The same turns and mirrors carry the whole set onto itself and the rows of a family onto each other. Which other rows belong to the same family as each row named below? List them in the order they appear above.
These 18 rows form 3 families of 6 rows each.
J408: [5,-3,8,25,-16,-17,-23,-5,9,-3,1,-12,-11,-12,12,4,-25,-29,44,-10,-25,-9,18,-11,18,21,-21,-1,23,39,-23,-47,4,-31,7,6,0,20,38,-14,21,2,-36,-10,-19,26]
J204: [25,-23,-3,14,-25,-10,-31,-22,4,-17,17,34,-7,18,-2,41,-33,-16,30,-17,35,25,-23,-13,6,19,0,12,-24,-3,-27,-41,7,32,8,32,-16,19,11,-21,3,20,-28,-16,-8,-3]
J54: [-3,-3,3,4,-36,6,0,-18,-8,11,-6,-20,7,58,-31,-41,-4,-47,-4,-15,21,21,-24,-21,-33,23,-7,-11,13,-30,-28,5,12,19,23,4,-19,-21,3,-19,-8,19,14,-10,-31,10]
J116: [28,-30,2,20,-17,-23,-32,-44,2,-24,2,48,-17,9,-5,22,-5,-31,19,4,23,10,-11,-19,-5,28,15,8,-4,12,-46,-44,30,28,2,13,-6,26,14,-6,4,23,-20,-10,-27,-5]
J242: [14,-2,1,13,-12,24,-2,-13,-8,6,-22,-31,-3,18,-24,-40,25,-23,-16,-12,-42,-2,-8,-18,1,16,5,-26,3,9,-40,9,-19,-29,-24,11,-4,-46,-3,-14,29,-22,-26,9,13,-13]
J935: [3,-14,-33,-35,-41,24,-22,0,19,5,-38,29,-3,1,-48,-6,17,-24,-1,-17,20,-2,-4,-28,-16,8,-18,-40,-43,-13,-13,-10,-30,-2,21,-7,-19,-32,-3,-10,22,3,9,-4,-6,-24]
J889: [-6,-19,-34,-20,-19,20,-26,3,12,-7,-26,41,-4,18,-37,-15,20,-17,-10,-26,18,-17,8,-34,-27,-10,-7,-24,-21,-7,-4,-4,-37,14,14,0,-2,-43,14,4,32,17,17,-2,-9,-24]
J356: [15,14,24,23,2,-10,-9,-25,8,-3,2,-14,2,-11,0,-9,-35,-15,32,-15,-12,0,6,0,29,32,-22,-12,28,30,-16,-34,7,-12,2,30,-2,12,10,-27,9,6,-45,-9,12,38]
J690: [-20,-5,-2,0,-25,-7,6,1,-16,18,12,13,-16,39,-15,-29,-6,-49,-18,-23,2,18,-14,1,-28,21,-5,-14,14,-28,-7,9,9,20,16,-10,1,-15,22,-26,-13,20,25,5,-26,10]
J80: [23,6,1,19,-19,15,7,-16,-9,15,-34,-41,1,24,-21,-32,30,-19,-18,-27,-32,-12,-4,-29,-17,3,-8,-1,-10,1,-25,-7,-22,-24,-31,-4,17,-27,9,-21,15,-18,-11,-1,-10,-13]
J571: [16,4,6,17,-10,-20,-58,-3,13,-46,-20,12,11,-16,4,33,19,-3,27,-1,-17,-30,6,-30,-8,35,-4,-21,-7,21,-27,-36,13,12,34,37,-18,-29,-4,14,38,18,-3,-23,-2,21]
J326: [28,-17,12,12,-26,-15,-36,-9,5,-15,20,41,-22,13,9,41,-16,-25,11,-3,37,23,-11,-13,-5,21,16,-7,-19,13,-19,-31,21,26,-5,16,-10,32,11,4,5,17,-6,-10,-25,-17]
J523: [5,3,-29,-43,-35,28,-27,6,20,-2,-31,6,9,14,-35,-10,21,-20,-8,-5,1,-6,-4,-26,-23,-12,-33,-32,-25,-31,-14,-11,-36,13,31,16,5,-23,8,1,23,7,3,4,-19,-20]
J539: [13,5,10,28,-20,-8,-26,-3,5,-37,-29,22,8,-34,-13,24,24,4,31,-8,-5,-8,15,-46,0,31,-8,-30,-18,42,-13,-33,14,4,17,25,-27,-30,-13,30,36,9,-3,-26,4,8]
J355: [5,2,-13,19,-12,6,-1,-9,-30,2,-5,-20,8,18,-21,-35,38,-29,-2,-23,-43,-12,-10,-18,-10,6,1,-9,24,16,-14,16,-25,-23,-12,2,14,-48,12,-3,23,-18,-5,3,2,-14]
J300: [41,14,-2,31,-21,2,-32,-15,7,-39,-31,18,15,-33,-5,38,12,10,35,-9,-7,-8,-14,-29,7,17,-26,-27,-14,29,-29,-34,1,18,9,26,-28,-31,-11,-1,38,16,-5,-11,10,14]
J763: [-14,-1,2,0,-37,-1,-6,-5,-5,21,15,-16,-5,48,-22,-16,-7,-52,-23,-30,12,26,-26,4,-19,28,2,-27,8,-39,-16,1,10,5,4,4,-34,-5,9,-23,-4,3,14,-5,-24,15]
J153: [0,2,12,17,-15,-12,-2,-7,6,-3,19,-10,-12,-10,18,-13,-39,-25,32,-5,-21,-2,12,-9,23,27,-3,-23,33,42,-22,-27,15,-24,8,28,8,8,7,3,12,1,-50,-7,-13,17]

The rest of the family of J690: J204, J889, J356, J355, J300
The rest of the family of J408: J54, J116, J80, J571, J523

